In the data rows, the value 500 means zero.
Some points:
[478 450 432 413 484 389 514 619 543 509 516 369 385 535 541 447 495 502 469 551 524 594 549 555 604 564 436 491 487 439 468 493 520 511 407 487 444 388 505 452 399 505 561 574 608 495 553 508 419 440 443 439 542 468 568 428 591 431 548 478 529 461 484 489]
[474 454 433 422 483 391 515 614 546 499 510 371 375 537 550 464 480 519 454 549 528 585 566 553 570 560 436 502 465 440 470 501 510 527 431 475 434 395 491 456 396 491 556 570 606 510 559 523 406 430 444 432 567 471 576 419 566 423 538 484 550 468 479 494]
[686 488 530 568 416 379 683 639 359 515 680 669 289 392 687 471 303 690 415 374 646 444 564 334 228 735 333 240 398 171 635 329 375 425 382 773 654 275 661 339 705 415 414 386 223 368 413 486 677 199 626 385 699 313 326 668 555 450 648 457 374 686 439 376]
[515 338 283 418 492 446 491 621 471 395 464 698 555 515 459 517 498 594 514 512 633 511 586 587 474 540 570 657 327 573 481 477 540 460 403 316 451 313 697 465 528 657 691 603 620 581 735 513 395 558 425 353 547 511 579 505 638 421 502 367 483 291 506 603]
[561 328 345 388 466 378 621 523 635 555 331 514 749 464 405 395 510 404 486 495 711 651 609 589 452 590 382 553 324 476 642 388 518 558 668 389 373 254 559 473 383 465 642 465 667 592 671 579 491 422 364 421 697 470 544 557 718 433 473 339 669 395 553 495]
[471 450 437 416 481 381 517 610 532 499 520 368 377 549 554 468 486 513 467 535 537 593 561 545 590 562 447 495 463 442 465 501 519 519 419 487 444 401 481 450 407 491 568 570 592 497 571 524 411 437 473 427 554 473 564 442 575 433 541 476 546 469 501 473]
[218 551 506 285 405 523 173 382 528 575 650 481 484 372 715 597 435 484 466 398 825 715 453 447 244 204 294 492 452 845 607 501 172 694 604 754 593 552 652 409 205 330 290 206 691 708 398 590 698 382 414 811 465 413 214 838 454 580 751 715 307 441 670 317]
[430 451 475 501 345 508 342 524 503 633 433 348 448 428 444 609 625 616 299 546 403 600 539 511 530 542 375 531 386 538 436 442 554 457 510 354 451 610 507 402 250 460 684 422 550 442 526 545 339 472 556 397 616 453 549 302 536 390 430 385 594 588 579 420]
[640 645 624 413 686 620 560 414 455 349 348 284 641 582 426 535 335 693 452 353 618 585 569 683 422 456 317 550 701 521 442 490 396 353 508 495 598 321 577 443 328 465 334 759 638 306 706 581 396 660 590 496 433 395 672 485 301 238 547 410 595 177 713 321]
[483 451 427 429 484 385 516 616 538 512 519 373 384 542 543 476 501 518 457 525 522 591 549 554 598 548 443 488 474 452 469 496 517 517 418 489 433 394 483 453 409 484 562 576 614 489 566 509 400 449 454 424 553 467 563 428 575 437 534 481 557 461 478 485]
[505 358 284 429 515 426 514 609 480 414 486 636 502 567 466 481 492 570 506 501 626 549 590 568 529 558 547 628 373 564 491 457 558 496 405 346 476 321 659 455 500 607 660 612 635 565 709 530 390 519 435 383 546 510 570 484 600 428 494 366 493 330 497 564]
[232 806 477 949 633 762 463 446 502 642 580 520 893 450 872 390 734 282 264 250 282 786 371 613 789  37 841 861 598 428 847 238 591 729 442 697 336 944 252 358 887 308 323 154 387 201 566 302 578 643 871 892 402 858 643 273 135 810 371 214 263 793 487 556]
[162 950 913 295 662 558 354 487 515 161 284 624 886 794 106 194 171 394 768 544 166 203 739 304 161 781 492  33 848 570 509 802 257 658 599 788 254 986 220 816 952  64 792 677 333 636   0 167 807 725 294 835 251 650 426 761 710 730 166 733 722 476 279 820]
[430 450 475 515 341 502 320 508 499 664 409 333 452 414 423 644 664 614 292 542 385 601 525 515 535 548 369 540 393 572 445 432 526 458 502 354 483 639 514 382 226 433 697 394 558 426 495 536 334 494 578 382 616 465 542 295 509 390 396 382 596 600 593 418]
[692 374 421 574 394 305 446 339 448 533 552 497 264 492 541 604 378 773 251 434 426 218 727 505 747 627 347 378 262 364 534 437 432 299 357 648 697 391 441 610 584 403 294 373 310 417 234 651 612 378 487 224 683 359 280 538 564 568 433 756 553 641 602 399]
[308 685 803 900 724 539 493 569 671 270 815 654 691 304 735 539 726 167 582 375 377 385 308 556 653 220 541 746 536 160 230 536 368 522 508 399 455 236 188 323 442 659 309 287 431 286 719 390 364 726 446 626 306 635 600 335 279 862 491 414 176 576 314 670]
[531 365 253 366 369 544 448 603 495 438 486 685 403 375 515 571 543 543 625 544 500 416 569 465 581 522 636 590 414 568 381 617 575 496 450 481 529 327 597 398 493 654 608 687 553 593 668 597 513 521 360 396 428 456 498 523 598 395 423 399 422 472 284 587]
[694 303 634 540 465 762 567 119 307 589 411 675 675 711 400 745 546 289 651 723 484 129 309 457 300 483 828 122 800 740 504 782 719 505 557 441 599 869 324 760 671 666 592 612 127 704 362 620 633 594 702 573 375 699 359 511 231 525 372 790 405 348 449 625]
[754 761 611 511 823 460 601 461 782 385 379  63 511 315 265 285 286 263 760 730 229 673 105 427 268 769 591 535 370 780 696 278 593 534 839 530 634 590 384 691 670 503 176 677 710 784   0 490 548 590 419 679 575 497 647 433 758 619 683 495 573 445 505 524]
[465 463 319 428 456 508 482 594 521 506 554 479 316 502 543 482 548 506 553 522 453 549 517 461 627 533 522 456 541 454 363 547 495 552 421 537 500 406 479 434 366 529 538 680 581 517 516 575 483 478 369 441 474 429 488 456 534 448 464 454 465 593 319 479]
[772 377 819 741 377 734 878 203 172 855 570 859 222 659 310 586 743 565 770 498 626 124 195 271 598 118 754 612 888 402 387 760 763 230 669 259 662 891 829 929 698 911 211 216  66 385 650 287 604 383 749 487 171 507 291 820  75 488 696 906 627 788 770 383]
These points spread out most along one direction. For each point below, how far along it does it lie, from 0 to 99? 50 is the average, and the first point above lies past it. One standard deviation of the points above along it is 16.
[531 365 253 366 369 544 448 603 495 438 486 685 403 375 515 571 543 543 625 544 500 416 569 465 581 522 636 590 414 568 381 617 575 496 450 481 529 327 597 398 493 654 608 687 553 593 668 597 513 521 360 396 428 456 498 523 598 395 423 399 422 472 284 587] ~ 59
[483 451 427 429 484 385 516 616 538 512 519 373 384 542 543 476 501 518 457 525 522 591 549 554 598 548 443 488 474 452 469 496 517 517 418 489 433 394 483 453 409 484 562 576 614 489 566 509 400 449 454 424 553 467 563 428 575 437 534 481 557 461 478 485] ~ 60
[218 551 506 285 405 523 173 382 528 575 650 481 484 372 715 597 435 484 466 398 825 715 453 447 244 204 294 492 452 845 607 501 172 694 604 754 593 552 652 409 205 330 290 206 691 708 398 590 698 382 414 811 465 413 214 838 454 580 751 715 307 441 670 317] ~ 51
[515 338 283 418 492 446 491 621 471 395 464 698 555 515 459 517 498 594 514 512 633 511 586 587 474 540 570 657 327 573 481 477 540 460 403 316 451 313 697 465 528 657 691 603 620 581 735 513 395 558 425 353 547 511 579 505 638 421 502 367 483 291 506 603] ~ 63
[430 450 475 515 341 502 320 508 499 664 409 333 452 414 423 644 664 614 292 542 385 601 525 515 535 548 369 540 393 572 445 432 526 458 502 354 483 639 514 382 226 433 697 394 558 426 495 536 334 494 578 382 616 465 542 295 509 390 396 382 596 600 593 418] ~ 60
[505 358 284 429 515 426 514 609 480 414 486 636 502 567 466 481 492 570 506 501 626 549 590 568 529 558 547 628 373 564 491 457 558 496 405 346 476 321 659 455 500 607 660 612 635 565 709 530 390 519 435 383 546 510 570 484 600 428 494 366 493 330 497 564] ~ 63
[308 685 803 900 724 539 493 569 671 270 815 654 691 304 735 539 726 167 582 375 377 385 308 556 653 220 541 746 536 160 230 536 368 522 508 399 455 236 188 323 442 659 309 287 431 286 719 390 364 726 446 626 306 635 600 335 279 862 491 414 176 576 314 670] ~ 41
[561 328 345 388 466 378 621 523 635 555 331 514 749 464 405 395 510 404 486 495 711 651 609 589 452 590 382 553 324 476 642 388 518 558 668 389 373 254 559 473 383 465 642 465 667 592 671 579 491 422 364 421 697 470 544 557 718 433 473 339 669 395 553 495] ~ 65
